In the rows, 128 means zero.
The rows of X fall into a few groups, which share some directions, and each row is roughly a mix of its group's hidden directions.
X, 167 rows:
[83 93 123 143 99 122 88 98 133 129 133 152 99]
[94 148 87 102 153 135 157 130 106 108 121 117 85]
[104 119 149 177 169 162 131 109 134 143 159 149 131]
[141 110 149 146 165 131 156 139 86 83 105 109 140]
[162 149 109 107 156 119 116 177 120 162 93 133 135]
[124 125 113 125 70 107 126 133 169 152 100 159 144]
[108 107 133 137 149 162 134 163 167 154 109 85 116]
[126 157 121 148 154 111 148 172 109 117 96 143 84]
[106 143 135 137 151 136 131 106 90 77 149 96 100]
[111 117 132 131 108 82 88 116 143 104 140 93 166]
[174 168 109 134 129 108 162 172 120 117 140 131 110]
[168 95 150 152 141 136 103 93 154 143 134 139 166]
[125 132 127 89 101 112 141 147 98 108 104 79 97]
[131 136 127 132 102 123 180 160 98 165 153 159 126]
[153 167 129 126 137 88 131 113 119 127 159 185 126]
[119 155 119 157 163 179 151 159 145 135 154 142 120]
[97 158 185 160 152 105 117 138 153 129 115 135 133]
[119 94 149 124 109 137 154 163 161 154 127 79 139]
[146 157 130 174 155 144 92 143 157 142 149 141 158]
[117 120 96 150 112 135 84 110 160 98 105 94 106]
[121 92 147 115 118 132 163 136 83 156 145 169 111]
[135 108 171 121 139 133 129 169 145 138 99 76 112]
[120 131 145 184 163 170 138 130 139 147 151 150 142]
[109 66 99 104 113 161 111 114 115 103 129 125 132]
[107 161 142 139 144 81 103 128 129 122 122 71 125]
[120 118 148 116 165 124 139 118 95 96 169 80 129]
[91 79 136 137 153 155 90 132 139 143 109 156 125]
[109 150 169 167 153 95 140 159 133 111 135 160 131]
[164 83 96 90 106 140 135 115 96 151 137 134 124]
[168 165 121 115 159 149 159 158 109 109 120 100 144]
[155 154 138 147 175 157 156 171 109 125 126 114 142]
[166 114 126 127 150 73 96 109 138 113 110 159 114]
[164 133 105 143 177 131 109 131 108 173 100 144 131]
[93 162 95 108 131 117 155 161 117 114 130 150 86]
[104 135 138 118 75 106 148 126 142 130 183 118 151]
[115 143 139 112 154 120 82 97 150 104 87 101 111]
[84 90 121 133 95 116 98 103 144 141 152 157 110]
[124 190 167 141 156 101 134 134 144 126 126 153 111]
[138 135 126 111 100 103 131 167 164 179 132 129 161]
[111 150 98 156 142 120 132 116 65 123 100 103 120]
[155 111 77 120 90 138 149 118 86 145 139 146 137]
[81 82 131 121 112 149 112 120 173 128 138 116 152]
[125 135 109 121 150 121 151 121 54 107 111 114 145]
[140 122 114 150 86 102 124 149 162 162 108 155 162]
[135 97 161 163 108 138 126 93 122 148 122 123 181]
[91 99 126 143 149 139 77 101 160 146 128 142 150]
[151 157 79 87 115 110 146 154 127 103 103 125 116]
[133 132 143 140 185 154 130 139 69 114 132 123 132]
[105 163 181 151 136 95 141 150 137 108 129 158 128]
[124 92 118 147 154 132 64 121 122 148 111 157 137]
[141 96 105 92 107 154 131 97 98 117 120 82 125]
[134 141 171 114 117 104 161 133 147 178 131 164 140]
[170 147 129 119 159 149 150 175 124 133 133 131 172]
[78 118 137 129 94 143 164 103 90 129 135 104 144]
[122 118 117 70 88 87 106 124 123 130 100 118 121]
[127 131 115 119 167 133 172 146 103 96 126 113 176]
[165 123 108 125 128 114 130 150 106 135 77 178 144]
[140 132 131 127 104 101 128 147 165 165 75 156 141]
[103 94 132 113 84 115 108 103 170 153 138 139 103]
[112 137 108 95 105 116 151 132 90 111 90 86 112]
[91 104 140 145 108 148 101 119 170 145 138 140 83]
[135 122 142 185 169 141 111 115 143 153 125 162 149]
[106 60 143 132 124 125 99 106 108 118 128 118 160]
[129 154 98 138 160 136 166 154 130 94 127 101 167]
[100 118 144 138 88 111 153 118 124 101 184 110 145]
[129 141 129 130 151 108 90 96 141 81 87 101 132]
[132 131 141 126 156 84 106 135 144 113 111 71 156]
[157 141 119 121 133 95 115 100 84 105 147 176 129]
[176 133 125 134 124 104 109 147 168 132 135 180 146]
[145 125 127 108 104 114 133 140 159 187 106 166 148]
[156 143 163 103 131 107 169 135 119 163 173 134 124]
[106 84 147 145 99 133 149 108 131 96 175 119 143]
[175 155 125 126 157 129 155 151 87 130 116 95 146]
[158 161 161 135 161 118 181 149 121 118 125 118 146]
[93 93 126 123 104 133 79 97 162 115 121 150 117]
[135 137 152 184 160 160 117 131 148 135 168 138 144]
[131 135 116 126 161 143 144 134 57 137 102 102 136]
[113 119 166 156 143 166 131 130 144 135 189 132 123]
[107 99 111 138 136 162 115 160 178 169 119 122 126]
[87 143 92 162 136 157 101 120 120 91 111 120 106]
[149 137 136 103 97 133 111 135 192 168 130 133 119]
[111 112 128 73 91 103 113 136 118 146 89 113 111]
[147 124 125 96 140 112 95 115 168 102 117 97 173]
[110 125 115 133 141 165 141 145 176 151 119 74 120]
[147 151 81 134 141 119 154 106 103 116 168 166 127]
[108 149 136 127 147 144 147 112 86 84 151 107 90]
[151 129 106 137 151 154 96 143 153 156 76 149 115]
[145 117 112 75 102 95 130 126 112 110 90 101 109]
[129 125 152 154 146 146 108 122 160 130 194 151 134]
[103 129 116 75 88 106 119 120 105 120 113 87 119]
[152 111 136 121 151 100 107 147 157 156 72 123 149]
[93 107 142 131 109 124 88 98 169 157 140 141 101]
[108 109 148 143 122 103 158 130 61 130 147 142 111]
[150 122 128 145 110 87 141 147 148 170 93 151 161]
[96 97 128 131 150 171 118 123 156 151 107 82 124]
[91 93 160 147 124 135 129 134 155 124 162 81 115]
[132 148 140 139 115 146 155 169 152 161 100 81 117]
[108 81 132 123 134 150 74 97 109 137 100 138 135]
[105 159 184 150 146 89 127 140 154 105 135 133 137]
[100 178 156 169 144 115 139 134 166 142 128 114 140]
[86 130 94 151 149 145 118 113 83 100 111 106 114]
[124 118 127 143 110 144 170 127 90 160 163 169 113]
[101 118 151 149 103 107 137 109 158 89 152 88 148]
[122 131 102 86 91 106 135 122 100 119 86 94 134]
[128 152 117 147 100 140 173 131 106 162 151 171 112]
[135 78 91 95 96 162 116 122 126 130 123 98 132]
[118 120 145 173 152 157 135 102 140 130 179 151 148]
[127 105 112 170 107 146 147 127 105 160 173 160 132]
[116 117 148 111 99 128 182 124 98 146 154 166 115]
[162 130 161 156 146 91 88 156 132 134 100 132 110]
[125 73 97 107 112 166 119 114 118 130 118 87 134]
[129 130 133 121 116 98 137 90 86 91 156 167 143]
[98 153 105 114 146 150 159 172 125 134 118 142 82]
[160 130 146 104 97 103 135 133 185 165 135 129 136]
[101 105 118 128 145 178 131 144 163 164 107 102 111]
[117 129 109 151 122 137 82 103 153 83 108 102 100]
[82 118 165 126 118 140 140 121 140 98 155 89 95]
[123 98 124 114 101 151 146 126 98 152 179 168 128]
[106 63 147 120 156 144 106 115 145 142 128 98 138]
[136 97 143 154 117 130 118 75 128 142 127 133 184]
[133 93 127 78 131 123 169 135 101 144 112 120 167]
[144 137 118 87 128 116 117 122 95 169 107 180 125]
[106 144 197 143 138 93 127 132 149 145 128 150 138]
[125 127 115 122 129 125 148 115 58 88 96 122 124]
[136 171 108 140 125 118 185 159 149 126 161 133 122]
[168 160 140 126 168 136 159 154 116 93 136 119 155]
[74 127 103 147 127 145 96 104 159 100 105 120 114]
[155 114 164 87 90 127 110 111 162 134 108 145 106]
[161 94 163 154 139 114 92 102 152 142 138 153 148]
[87 126 102 156 136 137 103 100 113 106 101 93 97]
[88 111 138 142 102 136 118 118 131 107 189 97 124]
[104 167 175 160 133 102 144 158 153 128 127 149 131]
[115 131 126 114 87 147 151 136 119 171 165 170 112]
[108 108 156 165 149 157 159 116 131 134 169 163 122]
[144 127 138 123 90 117 122 140 181 178 151 145 119]
[112 108 117 135 84 120 80 102 153 147 112 130 93]
[155 103 151 164 125 116 125 93 143 125 157 164 165]
[137 116 138 145 147 135 170 142 76 105 143 98 97]
[156 120 143 135 82 94 109 126 179 157 127 138 124]
[92 137 137 119 80 114 143 134 117 123 189 116 129]
[172 114 146 159 122 125 117 108 116 128 94 95 172]
[164 120 143 105 112 132 114 147 190 152 152 141 142]
[146 163 107 138 111 131 186 168 137 151 140 130 117]
[153 141 106 103 115 110 111 132 111 119 76 78 136]
[130 153 123 115 82 117 122 122 190 159 125 133 109]
[150 103 126 134 122 107 137 177 129 179 107 151 151]
[142 155 109 118 135 146 114 113 128 161 84 177 100]
[103 116 134 153 140 111 133 116 100 118 149 197 141]
[106 134 116 120 122 134 170 132 82 115 87 89 109]
[90 99 128 138 92 124 94 104 158 144 139 150 96]
[103 101 134 126 89 113 110 95 168 129 140 123 84]
[110 165 104 119 127 109 151 171 127 112 138 166 91]
[100 140 85 153 155 153 105 124 131 85 121 96 131]
[97 94 81 138 106 168 157 136 119 105 135 116 138]
[122 165 187 157 152 87 115 126 126 121 116 127 134]
[136 132 118 126 171 165 110 135 84 78 129 126 138]
[135 109 139 114 91 125 135 126 199 136 126 107 101]
[122 168 171 153 120 91 165 161 138 120 138 135 136]
[113 117 134 125 69 104 122 131 152 153 103 172 132]
[120 97 138 111 134 138 145 113 82 100 185 122 134]
[145 115 112 98 154 156 96 128 109 144 90 169 106]
[149 88 180 156 112 135 114 109 140 153 136 133 162]
[68 136 113 103 94 123 152 111 94 115 143 110 126]
[127 134 147 142 155 128 129 122 48 126 133 148 118]
[108 56 122 127 130 142 115 103 124 156 139 127 154]
[109 110 126 135 148 166 156 144 158 171 118 86 118]
[142 123 137 131 93 108 89 113 192 149 126 129 115]

Which row in each list fits none of the groups? There is exactly one, and every other row fits one group, some only roughly.
  * Q_132: [89 95 133 176 136 111 118 101 139 87 122 112 120]
  * Q_745: [134 194 126 149 159 118 123 103 128 141 114 160 108]
  * Q_231: [134 115 142 137 147 148 83 118 168 175 139 144 157]
  * Q_216: [144 126 108 115 112 89 131 125 181 156 101 157 106]
  * Q_854: [149 115 119 121 76 106 145 134 186 128 109 108 123]
  * Q_391: [150 147 126 109 93 135 160 170 159 133 125 83 120]
  * Q_353: [136 104 163 116 107 123 131 138 189 148 116 165 133]
  * Q_984: [115 84 93 105 108 174 110 99 105 125 117 137 125]
  * Q_175: [98 137 151 140 84 122 158 126 169 112 166 107 139]
  * Q_430: [144 163 112 125 95 106 152 88 100 117 150 157 152]
  * Q_963: [129 63 130 101 148 140 82 110 122 133 120 144 121]
  * Q_850: [144 178 122 110 112 118 164 117 109 76 141 130 115]
  Q_216
  * Q_541: [163 118 109 124 134 103 86 97 160 132 140 157 163]
  * Q_202: [116 52 144 113 132 148 118 127 117 133 115 95 136]
  * Q_295: [124 96 120 122 87 115 110 117 131 180 148 130 87]
  * Q_717: [159 92 112 138 169 112 96 138 102 143 90 134 141]
  * Q_927: [149 131 124 99 107 129 126 128 161 166 82 170 143]
  * Q_992: [121 104 168 126 101 164 124 130 170 134 139 83 116]
  * Q_436: [91 135 97 151 170 153 113 130 95 98 108 137 146]
  * Q_884: [134 127 127 147 121 149 180 125 92 146 125 180 109]
  * Q_88: [97 90 157 156 126 132 141 113 156 89 142 90 128]
  * Q_398: [118 156 114 106 117 138 78 119 178 111 125 94 127]
  Q_992
  * Q_254: [123 119 143 120 129 144 108 168 176 152 100 84 116]
  * Q_226: [121 122 154 125 134 153 153 154 155 151 103 67 124]
  * Q_893: [99 121 145 139 95 113 111 104 161 168 118 124 83]
  * Q_614: [100 88 147 123 109 129 87 81 118 122 123 130 161]
  * Q_659: [127 79 82 120 122 162 90 124 109 132 114 152 128]
  * Q_24: [145 104 138 142 110 139 126 92 160 138 161 157 177]
  * Q_671: [153 86 105 112 120 171 98 91 121 135 114 117 152]
  * Q_694: [123 170 166 140 160 90 115 128 151 125 142 168 122]
  * Q_591: [154 120 126 121 128 116 151 148 151 181 92 167 146]
  * Q_222: [103 87 112 148 139 135 85 116 130 119 136 179 149]
  Q_671
  * Q_589: [150 164 119 124 121 79 132 123 124 93 173 146 147]
  * Q_106: [117 123 139 92 129 145 145 117 88 166 157 163 96]
  * Q_512: [83 156 163 141 152 148 139 141 165 146 109 147 108]
  * Q_631: [99 119 131 113 117 104 89 101 157 155 118 129 77]
  * Q_940: [120 132 133 127 134 105 151 91 78 90 167 114 138]
  * Q_46: [127 174 123 137 125 139 200 138 126 139 136 112 113]
  * Q_634: [133 175 154 109 135 94 101 108 130 88 135 160 125]
  * Q_822: [150 91 151 122 97 126 100 104 156 154 139 140 172]
  * Q_906: [167 138 106 111 142 150 131 118 143 131 79 176 141]
  * Q_511: [143 176 132 134 141 105 159 150 116 80 144 149 106]
  * Q_914: [116 114 117 96 85 141 148 102 102 109 141 80 145]
  * Q_445: [120 95 130 149 137 124 92 107 125 186 109 128 163]
  * Q_616: [112 121 193 131 125 96 110 139 157 105 138 111 153]
  Q_631
  * Q_924: [99 120 134 140 90 131 161 129 86 124 163 160 102]
  * Q_876: [106 119 161 103 136 166 131 147 157 149 89 110 94]
  * Q_427: [112 116 177 143 91 117 97 128 137 151 167 136 152]
  * Q_474: [144 191 119 146 124 124 174 148 103 126 122 131 104]
  * Q_515: [113 126 119 144 94 136 89 130 187 143 132 163 123]
  * Q_922: [128 90 139 136 128 117 122 144 146 162 63 152 117]
  * Q_136: [120 120 135 120 112 153 148 150 166 183 113 89 134]
  * Q_167: [87 133 170 175 111 145 124 132 118 140 167 122 143]
  * Q_819: [169 109 149 115 85 97 121 123 178 134 141 131 123]
  * Q_706: [121 135 135 72 103 92 137 126 128 122 101 81 117]
  * Q_207: [145 90 92 94 81 130 114 108 99 117 138 131 143]
  * Q_521: [88 84 141 133 93 120 123 117 110 113 179 120 132]
  * Q_809: [136 112 104 99 98 128 110 142 173 135 126 157 176]
  * Q_719: [153 101 101 112 87 135 105 101 99 118 119 91 152]
  * Q_196: [114 134 93 122 88 123 110 129 190 155 129 127 147]
  Q_706
  * Q_36: [118 113 156 122 165 151 129 140 164 158 107 85 103]
  * Q_428: [140 143 96 154 136 99 104 105 104 112 154 175 152]
  * Q_693: [139 125 122 159 166 113 93 145 107 144 75 123 106]
  * Q_725: [114 108 151 90 102 136 145 109 163 111 174 110 150]
  * Q_514: [101 115 107 174 122 147 114 134 160 84 107 122 99]
  * Q_359: [161 95 117 138 136 132 118 164 162 160 93 142 155]
  * Q_547: [117 116 128 145 114 169 158 152 96 129 160 163 93]
  * Q_741: [100 178 177 142 150 126 139 150 149 123 156 130 136]
  * Q_17: [118 89 134 93 132 135 84 94 111 117 114 169 126]
  * Q_805: [131 124 128 153 109 114 159 158 95 173 113 169 113]
  * Q_63: [96 107 114 134 100 123 109 94 113 137 131 180 164]
  * Q_99: [113 158 103 118 154 105 132 149 97 100 111 117 77]
  Q_741
  * Q_807: [144 115 131 149 164 100 113 126 100 141 66 145 122]
  * Q_858: [127 127 134 111 109 171 170 145 125 155 166 159 102]
  * Q_486: [111 101 93 104 89 167 123 122 98 103 101 119 119]
  * Q_462: [132 129 129 127 123 138 151 149 84 183 152 159 101]
  * Q_188: [150 188 113 121 105 120 178 137 137 113 146 137 125]
  * Q_566: [119 103 143 117 96 158 165 146 126 145 114 71 126]
  * Q_643: [122 133 124 140 149 174 145 134 103 133 97 68 128]
  * Q_647: [99 132 137 100 111 134 128 129 105 118 127 54 113]
  * Q_150: [124 127 123 162 129 177 162 127 142 149 143 156 172]
  * Q_751: [123 119 124 98 99 114 122 128 194 161 132 141 152]
  * Q_273: [118 146 134 133 164 140 130 82 119 85 150 86 115]
  * Q_7: [147 137 64 140 124 168 142 130 120 153 113 99 119]
  * Q_9: [115 167 124 150 142 114 150 103 95 87 139 169 123]
  * Q_540: [180 134 166 156 146 113 126 124 170 132 136 158 129]
  * Q_523: [143 118 142 131 134 136 132 150 157 176 107 70 113]
  Q_540
  * Q_267: [108 93 130 151 99 144 151 132 92 148 138 176 108]
  * Q_913: [127 115 146 169 132 165 141 126 155 149 166 161 158]
  * Q_960: [120 136 148 89 85 134 166 140 143 149 142 169 114]
  * Q_590: [122 152 135 131 134 105 107 136 177 106 101 74 138]
  * Q_931: [115 179 107 132 145 111 114 163 104 113 99 102 99]
  * Q_235: [156 114 149 83 146 117 134 139 145 160 170 136 163]
  * Q_564: [83 160 176 146 142 111 141 159 141 141 123 104 134]
  * Q_933: [114 126 125 150 136 130 115 93 95 59 135 113 119]
  * Q_770: [157 149 139 154 133 131 99 166 173 146 148 158 144]
  * Q_292: [121 132 124 109 132 165 141 117 107 74 181 118 124]
  Q_564
  * Q_177: [103 128 143 100 118 154 143 110 132 113 195 101 129]
  * Q_120: [71 131 135 137 119 108 142 126 147 100 157 82 144]
  * Q_699: [100 152 135 138 135 148 100 101 141 79 101 122 88]
  * Q_227: [155 145 125 100 131 120 139 150 172 165 81 133 143]
  * Q_395: [139 130 121 104 91 131 119 141 182 134 88 163 139]
  * Q_747: [150 77 104 107 108 147 148 132 124 141 138 76 136]
  * Q_439: [149 131 156 152 123 148 80 121 164 117 109 124 85]
  * Q_128: [76 137 108 125 139 140 121 97 68 114 122 137 127]
  * Q_329: [143 120 107 156 94 154 158 152 118 158 142 176 124]
  * Q_849: [138 101 142 123 149 148 109 168 148 173 94 105 109]
  * Q_113: [129 103 138 123 87 120 110 87 127 153 135 127 184]
  Q_120
